128 stands for zero in the data rows.
Some points, one per row:
[108 188 105 105  92 141 255 101  69 146 179 141  97 128 148 119 107 154
 130  39 101 153 106 137 142  48 156 153  75 131 152 149]
[133 111 135 122 126 130  97 146 161 129 107 135 127 119 140 116 152 120
 133 147 156 135 150 122 117 139 117 111 110 118 144 130]
[172 134 137 121 131 134 141 142 183 137 141 160 123 138 109 116 146 122
 131 180 153 101 152 131 118 130  95 106 110 132 161 137]
[162  97 111 160 111 125  54 143 146 130 176 138 161 145  86 126 162  97
 129 164 162 114 156 107 103 151 139 145 142 135 128 139]
[ 99 156 127 151 113 126 182  91  92 127 102 114 135 153  99 146  47 134
 116 121  59 134 102 132 152 132 140 178 161 161  49 132]
[ 91 144 115 134 159 115 139 120 145 107  96 125 119 142 178 147  89 120
 118 119  86 128 119 145 145 157 130 158 104 166 127 147]
[151 104 115 133 160 131  92 107 127 145 112 126 132 125 137 131 151 127
 123 139 122 121 154 144 134 106 118 126 114 130 108 128]
[127 116 120 110 137 134 106 128 175 132 127 138 125 120 128 114 151 124
 141 135 153 127 134 127 122 128 107 111 117 106 150 137]
[150 128 144 114 127 122 116 153 170 111 136 126 121 132 142 138 135 116
 128 178 141 125 133 145 126 146 112 109 109 138 186 125]
[163 114 150 125 153 142  65 157 173 118 121 121 149 118 153 111 198 114
 129 156 153 108 135 116 102 131 120  77 143 112 158 114]
[147 105 133 132 147 114 111 145 126 126 138 130 117 124 179 136  92 122
 127 132 146 116 130 136 111 146 130 135 130 138 125 113]
[149 126 107  82 149 140 119 153 198 139 137 117 131 118 116 108 191 131
 128 120 139 119 135 122 114  93 104  64 132  98 191 117]
[101 122 142 126 145 133 120 121 127 117 120 117 133 148 144 141 128 135
 125 125 125 115 108 124 142 138 128 131 117 118 138 110]
[116 154 105  64  71 153 148 133 127 167 162 135 177 100  96 108 195 154
 155 101 140 134 113  95 121  64 139  15 117  60 204 137]
[112 143 125 108  86 141 140 128 113 146 127 140 141 116  97 121 133 136
 142 119 136 142 128 117 128 114 136 103 115 101 135 135]
[106 128 140 133 128 114 105 112  91 100 114 118 125 128 128 138  91 125
 120 136 119 145 116 132 139 156 131 141 127 148 134 141]
[129 129 125 166 160  87 145 103  46  89 154 103  96 139 167 165   5 129
 101 104  90 125  91 147 128 153 144 188 141 187 130 124]
[121 168 117  82 138 110 200 132  86  99 170 115  91 149 158 149  53 135
 104 124  78 119  86 176 169 126 111 158  78 164 191 148]
[118 178 108  97 102 135 233 126  90 141 172 136  97 131 166 117 129 159
 132  50 113 133 106 142 153  58 137 144  69 131 167 131]
[ 93 132 135 182 166 100 134  91  58  88  92  76 109 145  85 147  88 121
  99 139  64 127 102 143 147 142 128 190 206 161  71 111]
[ 82 129 109  49  46 155 117 153 166 193 135 151 164  94  71 104 200 142
 176 122 175 147 139  98 130  90 134  17  93  40 210 124]
[ 96 150 136 166 122 118 136  72  86 111  90 112 150 144  91 154  36 129
 117 140  65 144 109 133 152 158 152 183 180 166  42 139]
[130 144 132  76  71 154 114 137 125 153 154 141 172 101  87 112 192 144
 153 121 152 120 122  98 118  81 143  34 135  75 169 128]
[129 119 147 128 109 128 105 125 122 127 123 142 137 122 105 122 127 125
 132 139 140 138 135 127 130 139 129 138 137 133 102 136]
[103 147 124 115  81 146 143 106 133 159  97 145 167 132  76 130 109 134
 149 133 108 139 129 109 142 114 150 118 146 112  67 141]
[115 139 128 124 112 132 156 113 108 126 129 132 128 132 112 122 117 139
 131 125 118 139 116 124 129 121 135 139 139 129 109 139]
Here are 12 more points, each followed by its number:
[141 115 123 120  88 143  87 121 125 147 111 142 134 125  97 111 147 136
 144 130 161 145 138  92 123 120 137 109 109 100 132 140] 0
[137 123 123 146 157 101 148 100  73  99 153 128  87 135 186 160  32 123
 120 109 115 118  84 161 124 145 142 165 101 186 156 140] 1
[163 107 132 161 162 126  99 156 182 126 113 136  95 136 162 113 172 123
 123 142 142 125 157 137 113 135 111 148 113 128 112 110] 2
[ 89 137 116  75  87 128 148 140 148 166 144 160 126 107  78  98 162 142
 138  87 125 118 123 125 157 110 131  99  91  97 159 150] 3
[120 141  98 123 130 136 181 135 139 141 125 125  83 126 198 129 148 151
 127  91 130 152 152 134 133 107 131 128  77 133 152 137] 4
[130 127 121 126 111 131 143 125 131 135 132 145 125 126 120 117 136 131
 132 124 147 140 134 124 124 120 124 127 104 122 126 139] 5
[142 111 122 126 148 109 123 149 119 123 149 124 119 126 172 139  88 118
 125 122 139 118 127 140 116 141 128 134 132 138 129 118] 6
[159 110 134 155 160 128  96 154 172 127 113 130  92 132 165 116 174 122
 121 142 141 124 157 133 117 134 110 151 112 132 107 112] 7
[151 109 128 134 148 143  99 139 173 122 114 138 113 148 154 120 145 122
 125 147 157 139 151 119 110 149 119 124 110 124 125 129] 8
[128 147 106 125 100 121 120 145 111 110 204 145 134 154  98 140 151 130
 136 106 121 124 134 119 137 119 139 167 115 141 148 151] 9
[120 154 113  59 118 141 152 141 144 133 164 125 143 115 125 113 179 140
 130  92 127 110 113 117 132  80 126  59 111  95 204 125] 10
[177  92 151 183 157 132  80 140 200 133  78 132 134 130 120 118 173 112
 120 189 171 119 169 128 102 169  95 129 123 138 123 120] 11
Which three of these numbered points are nearest to each point below by angle, seen from the average point of the first points? Their numbers follow each, nearest first.
[128 132 106 106 136 136 171 139 161 135 126 132 105 130 149 116 148 140
 130 105 133 136 141 136 129 110 109 125  99 118 157 135] > 4 5 10
[131 113 144 121 125 132  89 141 146 132 102 139 130 121 143 126 153 120
 136 148 149 134 149 121 115 144 119 116 109 119 145 129] > 8 11 7
[ 90 124  97  70  85 131 162 121 157 163 129 139 138  94  85  99 163 154
 138 103 135 136 150 112 152 124 133  96 107  74 133 120] > 3 10 0
[142 121 130 140 113 131 135 125 143 136 124 148 129 135 116 114 130 132
 134 137 154 128 138 118 121 130 123 127 106 131 115 148] > 5 11 8
[129 141 119 107 132 133 159 144 136 118 143 135  93 130 168 125 134 137
 122  99 131 132 132 138 137 113 119 144 104 124 140 128] > 4 7 2
[145 113 127 130 141 114 108 147 134 128 135 123 123 109 167 135 104 122
 130 120 147 107 118 138 111 128 126 119 131 131 133 118] > 6 2 7
[151 115 132 118  64 153  92 146 151 172 125 159 159  99 104 105 164 131
 162 149 189 150 154  94  99 112 136  64  91  83 154 141] > 0 5 3
[151 113 130 138 145 113 129 146 121 123 146 132 112 129 181 138  91 123
 125 120 149 113 128 140 110 141 133 136 125 132 124 114] > 6 1 2
[157 106 135 163 149 129 109 149 174 127 117 135 115 130 147 113 168 127
 122 150 150 120 160 127 117 143 119 139 106 135 113 119] > 2 7 11
[146  97 125 126  73 140   7 168 147 147 149 152 201 122  49 121 213 107
 167 189 178 161 167  79 100 153 146  96 152  82 158 157] > 0 11 8
[139 141 120 137 142 136 178 136 135 132 146 139  97 130 184 118 147 138
 131  99 135 140 130 136 122 106 131 142  84 129 147 129] > 4 5 2
[ 66 160 122 157 124  90 178  46   0  79 128  84 113 137  70 165   0 144
 103  95  42 164  68 141 161 148 154 191 173 181 111 169] > 1 9 6
[148 148 142 131 120 132 124 144 143 133 123 129  89 134 143 127 146 120
 133 138 129 122 144 153  99 112 128 120 105 129 138 121] > 2 7 8
[140 122 130 118 135 134 129 150 168 118 117 123 100 127 149 126 137 123
 120 126 139 133 140 142 136 134 117 135 124 132 140 128] > 2 7 8
[131 133 118 120 107 137 160 126 136 147 133 150 123 121 134 114 140 138
 138 107 146 143 133 118 119 112 128 116  85 121 152 149] > 5 4 3
[133 160  98 128  83 127 156 131  91 121 219 144 136 153  90 128 143 129
 136  89 118 136 125 110 141 100 150 164 101 135 167 157] > 9 3 10
[125 129 147 160 170 129 121 157 115 102 110 107  87 136 170 123 186 101
 104 146 125  93 136 154 132 149 112 150 160 133  68 111] > 7 2 11
[104 141 101  84  92 139 173 120 144 154 150 155 136 118  88 110 151 147
 152 103 139 134 131 114 143 104 126  93  97  98 146 143] > 3 10 5
[126 163 125  76 126 142 164 135 114 122 171 134 136 121 155 117 173 143
 130  91 117 114 109 118 130  87 128  90 118 110 160 135] > 10 3 4
[141 115 133 169 151 114  91 100  87 123 112 100 147 116 141 137 130 132
 117 139 112 125 146 136 135 123 127 155 141 151  86 128] > 7 11 2
[120 180 127  84 110 155 194 140 103 114 190 128 121 121 151 115 171 135
 118  68 114 112 110 121 124  69 134  83  98 105 203 116] > 10 3 4
[117 130 134 196 165 103 113  63  23  99 112  75 135 130 112 158  69 132
 108 132  71 139 114 150 152 135 140 183 170 171  82 144] > 1 6 9
[ 83 148 115  85  94 135 168 119 184 166 116 160 142 147 117 132 129 145
 156 113 118 107 127 127 159 127 125 111 100 114  92 137] > 3 5 10
[107 180 104 106 108 141 218 120 134 149 132 144 114 146 155 136 110 143
 124  83  88 133 125 129 146  91 147 157  90 133 109 138] > 4 3 1
[154 134 130 102 131 141 116 145 148 128 145 132 144 117 139 113 182 129
 127 122 140 121 125 115 109 102 123  78 128 111 161 128] > 10 8 0
[101 134  97  71  94 141 176 132 161 159 147 154 135 122  92 112 167 142
 146  99 137 132 133 126 143 101 115  91 101  95 160 136] > 3 10 5
